Two rows play each game, the first against the second. How much does the first row win by? 20 is about a draw, 40 a big win and 0 a big loss. Wins can go round in a circle: one row can beat a second, the second a third and the third the first. Each row has two weighted sums of its numbers, A and B, taken from their middle values. A row wins by its A times the other's B, less its B times the other's A.
[ -7 -39 -42  34  61  44 -65  19 -14 -18  18  -1  32   5]
[-12 -10 -26 -62  -2  16   2 -49  32  15  46  41  -9  32] -> 20
[ 26  -4 -17  -1   4 -10 -25  10  22 -24 -48  14  -8   6]
[ 21  -9  -6 -20  -8 -19   6 -22  45   6 -22  33 -40  65] -> 21
[ 28 -50  29 -12  -3 -17  44  -5  60  25  43  34 -18  22]
[ 28 -14 -44 -46 -30  28 -50  33  33 -20  20   1  20 -15] -> 7
[ -4  -1  28  34 -30  -2 -15   6  14  23 -58 -42 -23  -6]
[  6 -14  -2 -16  -2  -8  11 -22  43  -1 -33  19 -56  55] -> 20
[ 32  -8 -34 -29 -16  40 -41  42  36 -16  20  -1  13 -18]
[-32  17  75   3 -62  13  33  49  14  46 -23 -54 -32 -25] -> 22
[-20  25  51   9  30  14  38  10  -3   3  -3  61  20 -11]
[ 20  27 -39  10   9 -14 -11 -11 -29 -21 -46  49  -8 -21] -> 21
[ -6  30   3  36 -35 -14  -3 -12 -37  23 -63 -16 -23 -30]
[ 29 -16 -45  16   9  40 -91  47   1 -14   8 -46  14  19] -> 17
[ 30  17 -38   4  67   5 -35  29 -63 -44  21 -32   0   9]
[ 24 -21   7  -7   2 -24  55 -31   8  22  44  65 -18  -8] -> 17
[  5 -19  34  37 -30 -17  32  -1 -24  36   8  -9  12 -68]
[-15  -2 -37 -35 -62  12 -44 -15  48   7   8 -41  38  27] -> 20
[-27  13  48   9  30  11  32   0 -15 -11 -13  58   8 -17]
[ 44  -9  -7  10   8 -21  23   7 -15  -2  25  58  30 -50] -> 19
[ 71 -19  -7  11 -25 -14   5  60   9 -12  15  23   7 -54]
[  2  -7 -40 -49   6  15 -34 -25   6 -16  30  33  39 -14] -> 18
[ 10  22 -24  -6   2 -15  26 -40  -2   8 -21  61 -45  31]
[ -2  -4  25  23 -39 -10 -17   1   7  12 -69 -53 -22  -3] -> 20
[  5  20 -41  49  70  10 -10  38 -77 -34  -4  -1 -10 -23]
[ 21 -23 -51   6   3  35 -94  46   5 -10  12 -45  13  15] -> 21
[-11 -23  -3 -19 -65  43 -33  34  28  26   4 -63   2 -34]
[  4   1 -34 -35  12  28 -32 -22   5 -12  31  38  40 -12] -> 19
[ -3  29  56 -33 -28   3  47  14  47  39  26  37 -40  46]
[-34  31  37 -18  17   5  33 -20 -10  11  -1  51  13 -11] -> 12
[-52 -23 -41 -18 -14  14 -22 -44  28   7  11   8  55  13]
[ 43 -47  21 -14  24   1  51  -6  31   7  66  46  -9  13] -> 34
[ 36 -46  32 -15  -4 -25  41  -4  66  33  58  45 -11  26]
[ 34 -11 -45  14   9  38 -86  50   7  -7  18 -41  22  24] -> 31
[ 68 -18  -7  15 -26 -11   8  63  13 -10  11  17   0 -58]
[ -1  17  -3 -54  15  -7  41  -6  23  -3  31  18 -48  25] -> 20
[-70  22  39   6 -11 -20  30 -53   1  14 -18  24  38  28]
[ -9   9  50 -34  27  13  14  -3   4 -20  11  21  13   9] -> 20
[-53  25  30 -21 -68 -25   9 -20  23  20 -27 -32   2  28]
[ 56 -43   6  -1  24  -2  17  25   6 -24  39  26  28 -37] -> 20
[-41  23  49 -43  -3 -16  57 -48  15  42  33  63 -29  44]
[-21  10  38  55  54   5 -13  10 -40  -1 -10  15  19  26] -> 39
[ 17  -6  41  46 -31 -11  39   6 -19  45  10  -6  12 -60]
[  3 -31 -41  40  59  43 -65  16 -19 -19  17   5  41  16] -> 22
[ 12 -31 -12 -72  19  39  -7 -31  54  -4  67  25   8  56]
[ 17  22 -43  11  13  -5  -2  -5 -26 -22 -50  45 -10 -24] -> 12
[-28  29 -35 -39   2 -14  14 -33 -23 -35   1 -40   7   2]
[ 46 -45   2  -2  26  -1  16  24   4 -23  37  24  24 -44] -> 28
[  0 -12   5  46 -13 -36  26 -34  -3   1  -8  19  43 -17]
[ 41  -4 -30  50  58   7 -68  12 -41 -40 -39 -21  -1  36] -> 20
[ -5  12  -2 -55  11  -6  49  -2  32   7  37  14 -52  22]
[ -1 -13   4  -8 -57  48 -26  47  28  26   1 -67  -4 -32] -> 16
[-31  32  39 -19  12  -4  29 -17 -10   9   3  45   8 -11]
[ 54 -40   6   2  27  -6   7  12  -4 -37  32  23  24 -39] -> 19
[ -6 -18   2 -18 -63  38 -34  33  27  22   2 -69  -3 -33]
[-14  15  39  58  56   6 -12  19 -34   5  -5  23  18  29] -> 18
[ 70 -25 -13  73   3 -15 -45  62 -30 -12   1 -28  -3 -17]
[-45   2  87 -12 -17  12  23  -7  -8  17  -7 -49  -8  -4] -> 17
[-39  21 -22 -36 -21 -33  11 -31  10  -6  -5 -42   5  12]
[ 10 -46 -41 -10  54  44 -81  17   1 -18  43 -37  40  38] -> 18
[-16  15  24 -12 -17   3  23  22  -5  17   1 -52 -15 -32]
[  2  14  -1 -53  12  -6  46  -5  26   3  36  18 -48  28] -> 22
[ 17 -29 -26 -48  37  56 -35   1  23 -42  34   4  41   0]
[  6 -19  34  35 -33 -17  34  -2 -21  39   7  -8  11 -69] -> 23
[ 17  -5   0 -14  -2 -13   5 -23  44   1 -28  28 -49  58]
[-17  19  44  62  59  13 -12  17 -36   5 -12  18  16  26] -> 21
[ 15 -51  40  14 -22  -9  17  13  -6   8  12 -46   2 -61]
[ 14  -6  -1 -17  -4 -15   4 -28  43   3 -27  27 -47  56] -> 21
[ 38  -4 -33 -34 -21  39 -42  43  37 -14  23   3  20 -14]
[-26  40  -2  -7 -20 -10  33  -2 -62  19   4 -22 -18 -59] -> 21
[ 22  -5 -18   3   4  -6 -23  13  22 -21 -43  17 -10   7]
[ 15 -31 -30 -62  20  34 -46  -5  23 -35  35   2  37  -1] -> 23
[-16  -9 -12  12 -35 -53  19 -53  -4  18   8   5  33 -19]
[-69  27  43   8 -13 -22  28 -58  -6   5 -34  11  27  27] -> 19
[  1 -42  40  62 -14   2  51  36 -10  32   1  -2   5 -81]
[-37 -28 -33 -51 -10  24 -36 -52  38 -19  16 -43  48  36] -> 8
[ 24 -12  -8  18 -67 -40   8   7  23  18   8 -18  25  -8]
[-71  23  45   9  -9 -19  35 -46   4  16 -21  11  23  21] -> 19
[ 68 -28 -14  68   6 -11 -36  71 -15  -3  10 -23   0 -21]
[ 18 -45  44  22 -22  -8  17  16 -11   8  12 -48   0 -55] -> 20
[ -4  -5 -39 -39  14  27 -29 -20   2 -19  24  30  34 -19]
[ -6 -12 -42 -49   7  21 -32 -16  12  -3  39  41  40 -15] -> 27
[  8 -19  33  38 -30 -14  36   8 -17  47  18  -2  13 -66]
[  9  13 -20 -44  16 -12   4  14  -6 -36   7   3  -6 -26] -> 14
[ 11 -45  59  32 -32  -4  28  25  30  43   4 -43   9 -42]
[-24   5  33  51  54   7 -12  18 -34   0 -11  16  13  22] -> 29
[  0 -23  31  36 -31 -15  36   5 -23  40   8 -13   4 -70]
[  2  19 -14 -32  23   2  11  20  -2 -27   5  -1 -14 -31] -> 18
[  6  23  36  33   6   8 -35  42 -19   4 -14 -31  -4  34]
[ 25 -39  52  31  -9   6  26  16  -9   5  11 -43   7 -52] -> 24
[ 34 -12 -43  14   5  31 -98  42   2 -12  14 -42  19  22]
[-47  29  30 -24 -66 -28   7 -20  20  16 -27 -31   5  31] -> 20
[-76  20  40   7 -11 -15  36 -44   4  19 -22  17  28  22]
[-39   6  89 -13 -10  26  36   6   7  33   3 -36   7  -1] -> 20
[  7 -12  -6 -17  -3  -8  11 -16  50  12 -22  33 -51  56]
[-14 -11  22  23 -39  -4 -13  10  18  26 -58 -46 -25  -7] -> 20
[-19   6  36  55  57   6 -14  10 -39  -2  -8  22  20  25]
[ 10 -17  31  37 -32 -19  33   2 -23  39  13  -3  12 -64] -> 16
[-11 -40   0 -66  -2  23 -14 -30  84  18  52  13  -9  56]
[  4  -6  10  20 -17   9  -7  10 -13   3 -45 -41 -18 -16] -> 15
[ 17  49   6   1 -50   5  20  56 -33   6 -13 -58 -35 -54]
[ 22  23 -27 -42  37   7   9  10 -41 -57  18   7  -4 -30] -> 25
[-27  14  46   6  28  15  41  11  -3   1  -6  60  12 -16]
[ 10  40   1  -5 -53  -1  16  57 -28   9 -10 -58 -40 -62] -> 22
[  0 -34 -15 -49   9  31 -49  -1  53 -21  22  -3  31   6]
[-10  -9  22  22 -36  -5 -14  11  16  15 -65 -53 -32 -10] -> 17
[ -5  18  15 -16  -3   8  23  10 -45 -13   5 -58 -22 -45]
[ 38  41 -42 -24 -10  -1  12  60 -30 -37   4   4 -24 -44] -> 21
[ 23 -55  29  -9   2 -16  45  -3  64  24  45  31 -30   9]
[-15  16  -3  30 -37  -9   1  -7 -31  29 -57 -13 -25 -33] -> 17
[-36  43  39 -10 -65 -29   5 -21  22  21 -21 -28   6  38]
[ 39 -44  16   5  10 -13  12  29  37  -6  18  16  17 -35] -> 9
[ 43 -23 -14  64  36 -20 -19  17 -45   7  25  13  32  -9]
[ 40   7 -22  -1  29   4 -22  -1 -17 -56 -45  12  -5  -4] -> 30
[-45   2  92  -7  -8  22  29  -4  -2  25  -2 -41  -3  -7]
[ -6  -2  40  14  49   3 -34   1 -27 -11  10 -25  14  48] -> 23
[-26  26 -34 -40  -3 -21  12 -33 -21 -23  11 -35  11   6]
[-16 -47  -5 -72  -3  25 -15 -35  80  13  51  16  -5  59] -> 30
[-30  25  80  10 -58  17  29  44  10  45 -27 -51 -29 -26]
[-39 -25 -27 -45  -7  22 -39 -57  36 -13  22 -41  49  35] -> 21
[-29  20 -40 -45  -5 -26  11 -40 -28 -32   6 -40   9   4]
[-13  15  42  57  56   6 -17  11 -38  -1 -12  21  19  29] -> 13
[ -1  54 -40 -19 -47 -26  10   5 -12  -9  -4 -34  -4  -4]
[  4  -2  13  17 -20   6 -11   4 -14   4 -46 -41 -14 -15] -> 21
[  5  -2  14  23 -15  11 -10   4 -20  -7 -56 -50 -25 -19]
[-15  -2 -41 -37 -64   6 -46 -15  45   3   5 -43  32  26] -> 27
[-20  10 -12  20 -40 -14  -1 -11 -31  25 -60 -14 -26 -39]
[-14  15  42  61  61  12  -7  20 -29  12   3  30  24  28] -> 14
[-78  18  39   6 -15 -12  35 -43  10  22 -21  18  24  24]
[-18  33 -33 -47  -7 -27   6 -42 -22 -29  13 -31  18  14] -> 19
[ -6  23   4  33 -35 -16  -2 -14 -35  24 -56 -11 -20 -27]
[ 32  19 -33  13  68  15 -28  31 -61 -41  25 -29   7  14] -> 16
[-31 -25 -35 -58 -17   9 -46 -60  36 -12  28 -34  61  44]
[ 10  27  37  35   6   1 -37  44 -16   7 -13 -31  -7  33] -> 7
[-39 -27 -34 -56 -15  12 -44 -52  46  -7  30 -35  51  33]
[ 34  -3 -33 -34 -19  36 -44  41  35 -16  17  -1  14 -16] -> 18
[ 30 -21   5  -7  -2 -29  56 -27  10  31  58  77  -6   3]
[ 11 -12  -1 -16   0 -13   7 -26  43   4 -24  30 -44  54] -> 20
[ 19   0   2 -12   2  -9  11 -16  49   6 -24  31 -46  58]
[ 19 -35 -35  -2  54  40 -89   8   0 -23  41 -33  39  36] -> 21
[  1  -8   7 -13 -63  38 -39  27  22  21  -3 -63   5 -28]
[-29  18  48  10  33  15  34   4  -8  -6 -13  57  11 -22] -> 19
[ 33  -4 -28  -3  26   4 -21   9  -8 -39 -25  23  -3  -5]
[ 59  19 -42  67  10   1 -69  57 -32 -26 -62 -29 -22  22] -> 3
[  0 -32 -42  34  60  51 -65  22 -10 -12  19  10  46  13]
[ -6  54 -39 -17 -45 -23   8   3 -18 -19 -15 -42 -12  -7] -> 18
[-26  10  21 -15 -23   0  23  22  -5  18  -7 -60 -27 -42]
[-22  20  51  12  31  15  40  10  -4  -1  -6  58  14 -16] -> 25
[-26  10  41  61  65  15  -6  20 -34   0 -13  11   7  16]
[-29  22  49  13  36  18  37   9 -10  -6  -9  60  13 -16] -> 16
[  7 -25 -35  40  65  50 -62  27  -8 -16  17   4  39  12]
[ 16   1   6 -10   0 -14   2 -30  41  -2 -30  24 -51  59] -> 20
[-34  56 -45 -25 -18 -32  26 -47 -40  -7  -2  -3  12  -2]
[ 44 -44  19 -16  18  -7  48  -7  29   0  56  36 -18   9] -> 25
[-75  20  42  10 -15 -23  31 -52   2  19 -20  14  26  22]
[  7 -36 -13 -73  16  38  -8 -33  53  -2  68  22   4  54] -> 17
[ 42 -49  14 -23  14  -7  46  -9  29   2  59  42 -13  14]
[-37 -27 -34 -53 -14  18 -42 -53  40  -6  28 -35  53  38] -> 9
[-34  -5   7 -10 -24  31 -18 -19   2  36  15 -30  19 -31]
[ -1  52 -41 -16 -51 -31   7   4 -21 -17 -15 -43 -13  -5] -> 18
[-45   0  84 -13 -15  15  23  -7  -5  16  -7 -46  -5  -8]
[-39   7  90 -11 -15  17  30   1   0  25  -4 -45  -3  -3] -> 19
[-35  16 -39 -48  -6 -23  10 -40 -24 -31   9 -39   8  -1]
[-23  28 -34 -46  -7 -28   5 -44 -24 -31   9 -34  15   9] -> 16
[ 19  29 -37   9   6 -12 -15 -19 -32 -16 -41  53   2 -16]
[ 16 -28 -23 -51  29  47 -39   1  28 -29  46  10  44   2] -> 30
[ -6 -26 -31 -14  29  45 -20   5  14 -19  26  50  43 -25]
[-79  18  39   6 -17 -16  35 -50   2  15 -24  11  26  22] -> 20
[-30  27 -45   9 -33 -42 -10 -66 -21   0 -60   6   9  24]
[-21  43  -1  -2 -15   2  44   5 -55  16  -3 -25 -19 -60] -> 25
[ -3  41 -26 -48  17 -10  56 -30 -26   1  36  53 -41   2]
[-23   6  65 -54  17   6  44 -40  28   6  27  29 -30  57] -> 26
[  4 -24 -34  42  59  42 -67  19 -13 -11  18   2  39  12]
[ 20  28 -35  14  10 -12  -9 -10 -30 -24 -48  40 -13 -20] -> 24
